Rotation paths and how fast each direction turns (deg/step)
Each turn is a multiple of 5 degrees from 10 to 175, or 0.
Each row of a path follows its step; steps can be skipped.
path 1
step 0: 35  -39  21  21  24  -3  -27  -33  -3  -23  -72  17  14  -16  -26  -6  -25  -39  -12  -16  -49  -32  -25  -20  -14  13  -40  32  15  -52  -42  -25  -8
step 1: 24  -43  0  23  -12  21  16  -25  -2  3  20  75  35  30  14  29  2  0  4  -25  28  -24  -10  -15  -35  32  -64  38  -17  54  -2  -16  13
step 2: -23  10  -17  -8  -9  -9  1  -9  -54  36  26  61  7  -16  -13  -11  -30  31  13  15  -36  11  41  12  -24  38  13  -37  -40  27  42  -51  46
step 3: -5  -30  -30  37  -20  -7  0  26  42  41  12  -25  -57  -34  -62  8  -16  15  -39  2  -11  15  30  -28  -27  13  14  -67  -20  -28  -11  3  23
step 4: -32  -39  20  7  -37  -19  -49  -5  31  20  -9  -15  48  -17  -6  -40  27  21  -49  -31  13  11  2  -22  -5  -25  -43  -2  69  -43  -14  -16  11
step 5: 7  9  23  -6  -32  44  -10  -19  -5  -8  -42  29  4  10  -3  -17  20  -36  -1  -5  -3  68  4  29  -60  -12  -34  61  -2  -7  -39  -58  -19
step 6: 10  -32  -10  -5  -7  -9  -21  -23  -57  23  11  29  5  -53  1  27  -11  -24  63  -17  45  6  -31  -30  -41  36  -3  11  -58  2  2  -29  -36
step 7: 9  1  -12  17  20  -20  3  -34  25  26  47  24  31  19  -94  2  -48  50  21  -5  -4  1  6  -30  13  -12  8  -5  -41  -16  43  -24  -12
step 8: 44  -1  -23  45  -5  -3  29  -19  22  54  25  -31  -23  -16  29  -34  -35  27  -33  -40  -45  22  30  -18  10  -5  -19  18  23  -41  18  -29  48
step 9: 56  -35  8  59  -31  3  -8  -18  -24  3  -70  15  41  -28  -6  -46  25  -34  -65  19  -21  -13  7  -12  -24  15  3  -14  24  -5  -13  -7  2
step 10: -1  -24  9  0  -59  9  22  -16  28  6  25  51  21  7  10  14  58  -5  -23  16  62  -4  -21  10  -51  25  4  -1  4  40  2  -66  -18
step 11: -33  -6  -5  -47  -53  -7  -41  -16  -12  31  3  33  -36  -10  -8  -31  -27  43  60  31  0  24  -20  16  -14  10  45  -12  -22  -16  20  -56  3
Speeds:
-2  -14  -7  0  17  26  0  -10  -13  10  -2  2  -3  4  -6  -11  32  -1  0  -15  -15  -6  -6  -7  -10  -9  10  15  14  9  -4  9  4
85
8  -7  35  -6  -1  14  15  3  5  -11  -17  -5  7  -14  12  -10  3  12  -8  -9  -4  2  -9  -5  1  -15  -17  -4  -20  4  3  2  9
85
7  -5  -1  15  -3  5  -9  2  -12  7  10  4  -6  2  13  10  -3  20  -41  12  -10  -4  -1  11  -1  -3  7  -19  5  17  0  -3  -1
55
-1  -16  3  22  20  -4  -3  8  1  -6  -10  -11  8  -6  -11  3  4  1  -2  5  22  -16  -12  -23  1  18  6  -13  -7  2  -21  2  -8
120
-6  -12  -9  -4  11  -15  -1  -9  -3  4  4  -10  10  2  3  5  -20  0  -8  -12  -18  -4  -12  8  5  -5  -2  29  -25  9  -10  0  -20
55
11  9  -4  -9  -7  12  1  13  -18  19  11  -14  3  2  -20  2  4  1  -6  8  3  -10  8  -7  26  7  -12  12  -18  0  -2  -1  21
70
-10  2  -9  2  -5  8  5  -10  -5  -8  -4  -21  -9  -17  -15  4  -11  32  17  -6  5  -16  20  7  -11  -3  2  -3  0  16  12  1  -4
80
13  6  13  8  -7  4  -12  -7  -9  -9  -2  -9  22  5  14  0  5  -15  1  5  7  0  18  12  -22  22  -8  16  0  20  -5  7  3
85
path 2
step 0: 59  6  -49  40  21  -13  -37  20  8  48  -5  3  -50  33  0  7  56  27  25  50  42  -24  -36  -42  -2  1  20  -46  27  -72  18  -22  22
step 1: 9  39  -16  27  36  19  23  -23  -9  -15  20  -30  -37  22  -69  -5  52  -9  -16  -28  94  -5  -40  2  23  -7  -12  4  -16  -34  89  12  -9
step 2: 18  11  -47  33  80  -21  -18  7  -8  6  13  -71  -61  -68  -23  13  44  -5  6  -5  15  -27  -40  -28  9  -2  -9  13  -19  -47  -45  -42  -40
step 3: -26  28  0  -23  18  -26  -41  -44  -33  56  6  -43  6  -48  -74  15  51  11  -27  33  41  9  -22  19  41  37  -45  -17  -3  -23  29  -28  49
step 4: -20  -44  -49  39  42  -34  -41  -10  -22  -5  39  -12  19  -31  -22  -20  47  -71  -5  23  67  35  -30  5  4  -4  45  -23  -43  -36  -42  3  35
step 5: -40  -31  -9  28  8  28  -37  -46  17  -23  83  -45  38  -18  -57  28  -30  -11  2  22  44  5  -4  -7  69  16  -36  -18  -34  1  12  -45  -34
step 6: -75  19  -26  56  0  -17  -12  -2  1  -21  -23  -52  48  -33  30  2  8  -38  10  55  -6  -18  -62  20  60  29  28  -44  13  -31  -41  -33  1
step 7: -68  -30  54  13  -50  -47  -8  26  3  -7  -4  -32  24  9  -39  -8  -38  -30  -38  -23  72  26  -32  -48  74  12  -9  -29  9  -2  -9  -23  22
step 8: -114  -31  -17  64  -23  -36  25  -22  -12  -50  -6  -22  41  -7  -25  -6  -4  25  9  -9  6  -19  -5  -42  -35  -29  35  1  -26  -16  -57  -34  -10
step 9: -83  -51  104  -2  6  -10  -13  -15  -41  31  2  -49  27  9  -8  1  -13  17  -14  18  -45  10  -20  -24  27  -25  10  -43  9  9  15  -16  -51
step 10: -47  -65  34  58  -57  -1  -33  -31  -21  1  -30  6  27  -10  14  -31  -10  1  -9  -34  -35  -25  -20  -17  -24  21  20  -33  14  -85  -22  51  17
step 11: -18  -76  78  6  -11  6  71  -29  0  -14  51  -25  27  39  11  -44  -24  50  -14  -7  22  17  -52  -6  -28  35  -29  -4  3  -9  -17  37  -21
Speeds:
-5  8  15  -21  -21  2  -6  -6  0  -13  2  -1  11  -2  -22  22  -5  -1  -7  -10  7  -9  5  16  0  0  -9  3  -5  -10  30  1  0
170
23  -1  8  -5  -3  0  14  -10  10  15  1  -4  -7  -14  -15  -4  23  -6  38  -8  5  -13  -2  0  2  6  7  -5  -2  6  3  6  -2
25
14  -2  21  2  28  2  -16  -19  -1  -9  -3  15  2  -13  1  -2  1  4  -2  9  11  0  -10  10  2  7  -4  33  3  -4  -5  -2  8
35
7  19  2  10  -12  4  12  12  15  -18  4  14  6  13  12  12  -5  -2  11  16  19  -9  -11  -14  20  2  9  4  14  -1  3  -12  -2
55
-13  12  9  3  -1  21  11  -14  -9  18  12  6  -6  5  -10  -13  -2  5  -8  -3  1  14  7  -14  28  6  -13  8  3  20  11  8  4
175
-5  -7  4  20  16  14  -15  -7  19  3  -1  1  2  9  13  -7  -5  -7  13  8  -3  -4  15  4  6  -18  0  -11  -12  -12  29  10  -8
80
